[[ 12  14  20  14  11  31  30 -15  21  -9  15  24 -21 -21]
 [  2 -12   8 -12  15 -27 -26  -8  26 -35   6  24  -1  -4]
 [-12 -24 -15 -19  -3 -20 -20  20  10  -9 -15   6  39  36]
 [  6 -32   4 -32  -6 -15 -12  29  12  18   3  12  32  36]]
->
[[-21 -21  12  14  20  14  11  31  30 -15  21  -9  15  24]
 [ -1  -4   2 -12   8 -12  15 -27 -26  -8  26 -35   6  24]
 [ 39  36 -12 -24 -15 -19  -3 -20 -20  20  10  -9 -15   6]
 [ 32  36   6 -32   4 -32  -6 -15 -12  29  12  18   3  12]]

[[ -6   5  -7  -7 -10  22  23  44 -29]
 [ -7   7  -8  -8  -5  23  21  42 -27]
 [  0 -12 -13  17  11  21 -24  10   5]
 [ 10 -20 -22  -4 -19 -26   3   0 -16]
 [  0  11  28  11 -40   8  22  -4  -1]
 [ 20  14  15  -2   9  14  -7   6   6]
 [  8 -22 -21  -3 -22 -24   4   1 -16]
 [  6 -16 -26   4  12  17 -28  18   2]]
->
[[ 44 -29  -6   5  -7  -7 -10  22  23]
 [ 42 -27  -7   7  -8  -8  -5  23  21]
 [ 10   5   0 -12 -13  17  11  21 -24]
 [  0 -16  10 -20 -22  -4 -19 -26   3]
 [ -4  -1   0  11  28  11 -40   8  22]
 [  6   6  20  14  15  -2   9  14  -7]
 [  1 -16   8 -22 -21  -3 -22 -24   4]
 [ 18   2   6 -16 -26   4  12  17 -28]]

[[ 11   0  -6  -7   5]
 [ 31  16  10   6 -11]
 [-21 -13  -4 -19   9]
 [  4   2   9   6  -3]
 [ -8  -6   0 -13   4]
 [  2   2 -13 -22   6]
 [  2   3 -12 -21   6]
 [  5   1 -10 -17   6]
 [  9   1  -7 -10   6]
 [  9   1  -7 -10   6]
 [-37 -22  -8 -27  16]
 [  5  12  13  11 -15]]
->
[[ -7   5  11   0  -6]
 [  6 -11  31  16  10]
 [-19   9 -21 -13  -4]
 [  6  -3   4   2   9]
 [-13   4  -8  -6   0]
 [-22   6   2   2 -13]
 [-21   6   2   3 -12]
 [-17   6   5   1 -10]
 [-10   6   9   1  -7]
 [-10   6   9   1  -7]
 [-27  16 -37 -22  -8]
 [ 11 -15   5  12  13]]

[[ 11   4  20  -1  17  19  30  -6  28   3  -5  -5]
 [ -1   4 -12  -1  -7  -9   3 -15   4   0  -9   2]
 [ -1   2 -28   0 -23 -22 -12   1  -3   4   8   1]
 [ 32  -3 -20   0 -19 -16  33 -17  34  24  -5   4]]
->
[[ -5  -5  11   4  20  -1  17  19  30  -6  28   3]
 [ -9   2  -1   4 -12  -1  -7  -9   3 -15   4   0]
 [  8   1  -1   2 -28   0 -23 -22 -12   1  -3   4]
 [ -5   4  32  -3 -20   0 -19 -16  33 -17  34  24]]

[[ 16 -19   5  -2 -17]
 [  9  24 -17  -8  36]
 [ -1  15 -38  18   3]
 [ -5  -9  -2  17 -23]
 [-17   6   6  -4  12]
 [-24  12  26   3  -7]
 [-14   4   2  -2   6]
 [ 10  -4  18  -8   3]
 [ -7   5 -35  15  -1]
 [ 17  -3 -20   0  -5]
 [ 25   6  -2   2  20]
 [-10  -6  21  -8   4]]
->
[[ -2 -17  16 -19   5]
 [ -8  36   9  24 -17]
 [ 18   3  -1  15 -38]
 [ 17 -23  -5  -9  -2]
 [ -4  12 -17   6   6]
 [  3  -7 -24  12  26]
 [ -2   6 -14   4   2]
 [ -8   3  10  -4  18]
 [ 15  -1  -7   5 -35]
 [  0  -5  17  -3 -20]
 [  2  20  25   6  -2]
 [ -8   4 -10  -6  21]]

[[ -4  -3   1  -3   4   2   0   1  -1   4]
 [  2   0   0  -1  -1   1   2  -2  -1  -3]
 [  1  -2  13 -16 -36 -10   9 -25 -22  -8]
 [ 17   2   0   3 -14 -15  12 -15  -4   1]
 [  0  -1   0  -4  -9   1  -1  -5  -6  -2]
 [  0   1   1   0  -1  -1   1   0   1   0]
 [-13   6  20  -1  28  -7  -6  26  -1  -3]
 [-13 -12 -15 -11   4  12  -7   5  -3   7]]
->
[[ -1   4  -4  -3   1  -3   4   2   0   1]
 [ -1  -3   2   0   0  -1  -1   1   2  -2]
 [-22  -8   1  -2  13 -16 -36 -10   9 -25]
 [ -4   1  17   2   0   3 -14 -15  12 -15]
 [ -6  -2   0  -1   0  -4  -9   1  -1  -5]
 [  1   0   0   1   1   0  -1  -1   1   0]
 [ -1  -3 -13   6  20  -1  28  -7  -6  26]
 [ -3   7 -13 -12 -15 -11   4  12  -7   5]]

[[  6  -6   4   9  -6 -11   7  -6 -25 -22 -34   8 -11  -3 -12  -9]
 [ 22 -10 -12  -5  -5 -16 -35   6 -16  10   6  -7  -1   3   1   2]
 [ 20 -11 -19  -8  15  11   7   0 -29   5 -45 -32  -7  -9  18 -10]]
->
[[-12  -9   6  -6   4   9  -6 -11   7  -6 -25 -22 -34   8 -11  -3]
 [  1   2  22 -10 -12  -5  -5 -16 -35   6 -16  10   6  -7  -1   3]
 [ 18 -10  20 -11 -19  -8  15  11   7   0 -29   5 -45 -32  -7  -9]]

[[ 14   1   6  11   5 -11  -4]
 [ 12  -8   0  21   1 -17  -2]
 [-22 -14  13 -21  16 -12   8]
 [  9  16  -4   7  -1  11  -9]
 [  9 -18   8  11   8 -21   1]
 [  2  11  -1  19  -2 -32  -9]
 [-10   8  -7   0 -11 -12  -2]
 [  6  -4 -14  17 -16  20  -1]]
->
[[-11  -4  14   1   6  11   5]
 [-17  -2  12  -8   0  21   1]
 [-12   8 -22 -14  13 -21  16]
 [ 11  -9   9  16  -4   7  -1]
 [-21   1   9 -18   8  11   8]
 [-32  -9   2  11  -1  19  -2]
 [-12  -2 -10   8  -7   0 -11]
 [ 20  -1   6  -4 -14  17 -16]]
